In the rows, 128 means zero.
Rotation paths and how fast each direction turns (degrees per step)
Each turn is a multiple of 5 degrees from 10 to 175, or 0.
Each row of a path follows its step; steps can be skipped.

step 0: [131 133 133 134 140 129 128 126 131 136 130 118 130 130 136 133 142 120
 121 133 118 129 128 130 126 121 135 131 135 118 145 126 123 130 112 128
 134 128 125 135 127 130]
step 1: [124 133 126 130 124 130 123 124 134 120 125 123 136 130 125 134 114 114
 128 139 115 122 136 137 127 125 126 118 143 121 127 132 131 129 128 119
 117 127 129 127 125 133]
step 2: [129 134 136 135 134 127 114 132 137 120 116 125 132 132 127 134 130 130
 125 132 129 139 124 127 121 129 122 136 125 122 122 139 141 124 123 139
 115 136 131 125 127 123]
step 3: [129 126 134 139 134 123 126 124 120 132 118 116 126 129 114 127 136 122
 128 134 124 115 130 124 128 120 131 136 137 135 129 127 134 121 127 133
 141 136 131 118 121 125]
step 4: [121 127 128 135 132 121 123 124 132 123 126 123 127 130 130 134 134 126
 120 129 135 115 127 131 114 135 123 111 135 137 137 137 125 136 129 128
 128 131 118 130 125 138]
step 5: [126 149 125 139 124 123 131 135 137 135 121 129 130 124 137 139 134 124
 124 137 123 129 134 129 123 126 132 127 124 115 133 127 116 124 124 139
 127 130 128 124 125 131]
step 6: [124 129 141 138 121 131 125 120 129 125 126 113 136 134 134 134 125 131
 119 133 124 131 139 138 137 118 125 130 139 123 127 128 136 125 119 123
 134 126 134 136 122 132]
step 7: [122 132 135 131 124 134 122 139 132 115 119 120 127 137 123 127 128 124
 140 141 119 128 133 129 119 135 126 128 128 138 133 142 137 129 132 124
 122 139 133 128 129 131]
step 8: [130 128 134 132 128 120 129 123 128 132 113 125 122 130 125 135 137 134
 123 130 124 131 129 120 121 124 127 124 130 130 133 122 135 119 117 132
 125 147 114 117 130 121]
step 9: [129 128 128 136 126 122 124 123 120 136 119 119 132 133 130 123 129 123
 120 135 129 109 134 125 134 128 119 112 127 125 131 129 126 130 135 135
 129 134 128 132 112 130]
step 10: [115 146 132 132 131 128 127 136 141 123 127 121 126 134 137 140 132 132
 114 128 132 118 134 126 124 133 131 132 125 131 130 132 122 125 136 128
 126 132 127 141 130 127]
step 11: [129 133 131 131 116 137 133 133 135 140 120 122 122 129 126 136 127 129
 128 135 118 130 136 148 129 123 133 133 130 125 128 128 134 122 120 132
 138 131 117 130 120 133]
Directions:
[127 129 130 128 128 130 124 128 132 125 131 129 127 127 126 131 127 127
 129 129 130 126 130 127 128 127 131 124 125 132 126 131 126 128 130 125
 125 129 127 128 130 129]
125
[126 127 127 123 126 130 125 125 130 128 127 127 126 128 130 126 124 130
 127 128 123 130 128 128 125 125 128 129 128 129 129 130 130 126 127 129
 128 128 133 127 128 129]
70
[125 131 130 129 127 128 128 127 128 126 129 128 130 131 127 128 124 127
 126 127 130 127 130 127 130 129 129 130 126 125 122 128 130 126 128 132
 128 126 131 131 129 127]
90
[124 130 125 128 129 128 131 130 128 128 127 129 128 131 126 126 125 125
 126 127 124 129 127 131 124 130 129 127 129 131 127 129 128 129 126 126
 130 129 123 128 132 128]
110
[131 125 130 130 129 130 127 134 130 127 127 131 127 130 130 126 127 129
 126 127 127 127 125 128 127 132 126 124 129 125 127 130 129 129 130 128
 130 129 132 128 129 130]
140

step 0: [120 114 120 114 125 119 133 123 128 123 136 122 123 132 127 127 126 132
 132 132 136 122 128 134 133 117 131 125 138 130 132 129 127 114 129 128
 135 128 127 132 117 139]
step 1: [128 133 129 131 138 119 138 124 128 134 124 138 136 137 126 133 130 133
 129 122 139 120 128 128 129 129 136 124 133 127 147 130 125 125 124 125
 121 124 134 136 114 120]
step 2: [126 129 131 131 127 129 139 133 121 123 124 126 133 134 132 145 129 125
 126 130 133 126 130 128 123 122 141 132 126 112 133 119 116 122 128 123
 138 121 128 118 131 135]
step 3: [128 131 126 147 130 129 133 120 127 125 129 132 126 118 132 124 119 123
 127 134 131 133 125 131 137 137 118 136 134 115 136 120 119 127 128 135
 138 123 132 127 124 118]
step 4: [127 126 123 131 119 123 121 136 115 126 121 135 119 134 127 125 129 135
 131 137 139 135 123 134 131 123 117 134 132 129 126 128 111 130 122 130
 132 129 136 132 136 138]
step 5: [138 122 120 133 131 137 131 117 121 122 134 123 121 129 124 126 127 140
 124 134 136 127 142 131 133 124 121 119 124 133 138 135 122 138 126 129
 123 126 125 129 117 130]
step 6: [120 126 123 119 132 119 134 130 127 131 121 122 125 127 133 141 129 132
 133 123 129 128 126 136 139 128 119 116 120 135 137 130 119 114 130 129
 124 120 120 125 125 137]
step 7: [131 134 131 138 131 140 132 115 124 136 120 135 131 130 132 139 123 134
 122 127 138 124 119 133 130 133 135 130 122 130 130 123 132 116 135 124
 127 129 128 132 112 134]
step 8: [129 124 123 134 117 116 140 123 128 135 124 125 127 131 131 132 134 119
 129 135 127 130 125 119 131 128 134 138 129 120 115 126 114 122 132 127
 132 120 125 129 117 136]
step 9: [125 127 123 137 125 121 138 115 129 133 120 134 118 126 127 121 122 126
 126 137 133 125 137 128 136 129 132 132 138 127 138 122 125 127 119 122
 130 145 137 123 129 127]
step 10: [128 124 121 138 131 126 137 144 119 128 124 139 122 142 129 128 131 132
 129 127 133 125 140 125 134 125 119 118 138 125 126 129 127 129 124 124
 127 120 131 120 133 137]
step 11: [130 118 123 126 132 140 145 124 125 123 133 122 125 119 135 130 128 138
 130 127 141 128 128 144 124 133 122 126 138 119 137 122 131 131 128 129
 128 127 121 126 127 135]
Directions:
[130 128 126 130 127 131 126 127 128 125 133 126 126 133 128 129 127 127
 126 129 126 125 131 128 128 127 129 128 129 127 125 127 129 128 131 127
 131 123 125 127 126 129]
135
[130 129 130 126 130 129 130 128 129 129 130 127 129 127 128 126 130 127
 126 127 132 126 126 128 129 130 133 127 127 132 129 124 127 127 131 129
 126 122 128 128 132 128]
70
